cols: T F Z E H
z_998: [111, 149, 82, 138, 70]
z_525: [186, 176, 115, 81, 128]
z_478: [12, 44, 122, 179, 99]
z_290: [124, 144, 112, 156, 103]
z_40: [99, 153, 40, 81, 31]
z_431: [208, 243, 30, 75, 28]
down: [12, 124]
T
down: [124, 99]
T
down: [122, 112, 40]
Z
down: [149, 176]
F
down: [186, 12, 124]
T
down: [176, 44]
F
down: [149, 176, 44, 144, 153]
F

cols: R X V L M
z_835: [121, 99, 182, 172, 182]
z_431: [148, 139, 148, 146, 150]
z_856: [163, 173, 102, 113, 102]
z_828: [212, 219, 83, 77, 92]
z_478: [89, 78, 172, 183, 164]
z_491: [127, 124, 147, 161, 143]
z_696: [151, 153, 125, 122, 128]
z_290: [111, 119, 130, 148, 124]
z_945: [66, 89, 134, 179, 119]
z_525: [128, 128, 134, 137, 132]
z_40: [118, 112, 150, 144, 149]
z_998: [152, 183, 75, 117, 68]
down: [125, 130, 134, 134]
V
down: [173, 219, 78]
X
down: [113, 77]
L
down: [78, 124, 153, 119]
X

cols: S W C G Y K A
z_478: [119, 82, 215, 194, 217, 183, 205]
z_290: [171, 163, 133, 118, 140, 140, 144]
z_696: [79, 88, 151, 178, 139, 138, 129]
z_828: [121, 115, 154, 158, 151, 146, 147]
z_998: [151, 142, 148, 152, 148, 133, 149]
z_945: [166, 127, 191, 148, 202, 181, 199]
down: [158, 152]
G
down: [178, 158, 152]
G

cols: D P B Q N
z_856: [119, 125, 175, 52, 136]
z_491: [131, 133, 142, 122, 117]
z_835: [134, 114, 67, 222, 109]
z_290: [131, 133, 142, 122, 133]
z_40: [131, 129, 130, 111, 124]
down: [131, 134]
D
down: [67, 142, 130]
B
down: [134, 131, 131]
D
down: [222, 122, 111]
Q

cols: pamin Roz Sikiz tesid nisip
z_491: [40, 117, 113, 163, 169]
z_525: [186, 172, 88, 115, 170]
z_856: [186, 172, 113, 115, 170]
down: [163, 115]
tesid
down: [170, 170]
nisip
down: [88, 113]
Sikiz
down: [40, 186]
pamin

cols: Luzo luf gafu fugom puvun daro Zur Pabeg Deril Refub
z_835: [116, 130, 115, 143, 118, 135, 145, 212, 115, 122]
z_945: [122, 137, 133, 150, 125, 129, 124, 192, 123, 128]
z_478: [123, 127, 133, 148, 118, 134, 116, 214, 133, 126]
z_696: [129, 133, 123, 122, 131, 126, 111, 192, 130, 131]
z_828: [121, 138, 126, 142, 128, 126, 131, 183, 116, 128]
z_856: [130, 131, 132, 128, 131, 123, 106, 181, 129, 132]
z_525: [123, 137, 132, 146, 127, 127, 123, 189, 122, 129]
z_40: [121, 138, 130, 151, 124, 130, 131, 190, 119, 127]
z_290: [129, 133, 123, 122, 131, 124, 120, 170, 124, 130]
z_491: [129, 133, 123, 122, 131, 124, 120, 170, 118, 130]
z_998: [140, 129, 125, 114, 128, 127, 108, 152, 114, 132]
down: [129, 134, 126, 126, 123, 127, 130, 124, 124, 127]
daro
down: [135, 129, 134, 126, 126, 123, 127, 130, 124]
daro
down: [131, 127, 124]
puvun
down: [116, 129, 122, 119, 124]
Deril
down: [123, 129, 121, 130, 123, 121, 129, 129]
Luzo
down: [116, 129, 122, 119, 124, 118, 114]
Deril
down: [130, 116, 129, 122, 119]
Deril

cols: pavag rize Tez Tolu Mero rab
z_835: [210, 54, 94, 183, 137, 53]
z_431: [190, 99, 115, 220, 134, 128]
z_856: [190, 99, 115, 220, 171, 128]
z_945: [136, 119, 124, 140, 133, 125]
z_491: [210, 116, 94, 183, 137, 53]
z_696: [195, 123, 120, 214, 167, 127]
z_478: [210, 116, 94, 177, 137, 53]
down: [220, 140, 183, 214]
Tolu
down: [134, 171, 133, 137, 167, 137]
Mero
down: [115, 124, 94, 120]
Tez

cols: poma zom Rusi vuko
z_856: [156, 159, 162, 108]
z_290: [166, 163, 140, 62]
z_696: [123, 158, 158, 58]
z_40: [138, 92, 141, 76]
z_998: [156, 84, 148, 36]
down: [159, 163]
zom
down: [108, 62]
vuko
down: [156, 166, 123, 138]
poma
down: [163, 158, 92]
zom
down: [58, 76]
vuko
down: [62, 58, 76, 36]
vuko
down: [123, 138]
poma

cols: pap rafu mabin Fot puvu kat tesud Fefe tadu
z_478: [134, 119, 31, 155, 141, 121, 12, 72, 135]
z_835: [134, 119, 31, 155, 141, 180, 197, 176, 97]
z_998: [157, 152, 53, 56, 130, 90, 177, 99, 83]
z_431: [134, 119, 69, 155, 141, 121, 12, 72, 135]
z_290: [99, 179, 124, 133, 132, 54, 122, 74, 150]
z_40: [134, 119, 31, 155, 141, 180, 12, 72, 135]
down: [99, 72, 74]
Fefe
down: [180, 90, 121, 54]
kat
down: [31, 31, 53]
mabin
down: [134, 157]
pap
down: [72, 74]
Fefe
down: [97, 83, 135, 150]
tadu
down: [150, 135]
tadu

cols: satat kaz nud legir Modib luk
z_998: [212, 218, 121, 181, 110, 48]
z_828: [107, 73, 76, 182, 84, 113]
z_525: [205, 77, 171, 211, 155, 203]
down: [212, 107]
satat
down: [218, 73]
kaz
down: [182, 211]
legir
down: [121, 76]
nud
down: [48, 113]
luk

cols: Rup lusam sesin Pima rono Fam
z_491: [92, 138, 105, 138, 105, 180]
z_945: [118, 109, 80, 138, 131, 92]
z_696: [131, 137, 125, 125, 168, 109]
z_835: [171, 104, 135, 145, 118, 85]
z_856: [219, 104, 133, 154, 148, 138]
z_998: [219, 104, 133, 154, 148, 137]
z_828: [109, 79, 130, 64, 122, 168]
z_431: [130, 128, 160, 121, 138, 105]
z_478: [113, 118, 112, 120, 117, 173]
z_525: [129, 130, 131, 133, 128, 134]
z_290: [119, 154, 72, 128, 103, 120]
z_40: [108, 141, 115, 155, 137, 163]
down: [125, 135, 133]
sesin
down: [112, 131, 72]
sesin
down: [145, 154, 154, 64, 121, 120]
Pima

cols: sev fuf Fivud sed gepom zegup Pum
z_478: [49, 124, 96, 186, 109, 82, 209]
z_835: [6, 130, 122, 107, 139, 100, 83]
z_998: [121, 153, 121, 119, 131, 143, 147]
z_290: [73, 180, 167, 151, 86, 90, 62]
z_40: [106, 200, 112, 91, 145, 156, 106]
z_491: [109, 164, 121, 90, 159, 145, 101]
down: [147, 62]
Pum
down: [147, 62, 106, 101]
Pum

cols: Suz dok Lobu dunok filu
z_856: [164, 103, 96, 128, 165]
z_945: [149, 76, 148, 121, 220]
z_835: [156, 139, 212, 157, 79]
down: [121, 157]
dunok
down: [220, 79]
filu
down: [149, 156]
Suz
down: [165, 220]
filu

cols: Zumu Bazad ret bag tuseb pez
z_835: [160, 63, 123, 138, 154, 55]
z_40: [160, 63, 142, 138, 154, 55]
z_998: [26, 63, 123, 138, 154, 55]
down: [160, 26]
Zumu
find: [160, 63, 142, 138, 154, 55]
z_40

cols: Falo moki Pedin tize
z_998: [87, 158, 172, 183]
z_945: [154, 37, 150, 117]
z_525: [87, 158, 121, 208]
z_828: [129, 157, 98, 113]
z_491: [66, 55, 67, 156]
down: [158, 37, 158]
moki
down: [172, 150]
Pedin
down: [154, 87]
Falo
down: [113, 156]
tize
down: [117, 208, 113]
tize

cols: rof Zibem zuko fusi ker muto
z_945: [94, 121, 41, 118, 177, 216]
z_525: [51, 99, 73, 39, 230, 160]
z_856: [153, 220, 72, 142, 179, 221]
z_835: [107, 106, 106, 83, 158, 7]
z_431: [7, 61, 31, 115, 143, 199]
z_491: [38, 132, 94, 216, 59, 65]
z_998: [76, 174, 127, 135, 155, 87]
down: [41, 73]
zuko
down: [160, 221, 7, 199, 65, 87]
muto
down: [230, 179]
ker
down: [94, 51, 153, 107, 7, 38]
rof
down: [51, 153, 107, 7, 38, 76]
rof
down: [107, 7, 38, 76]
rof

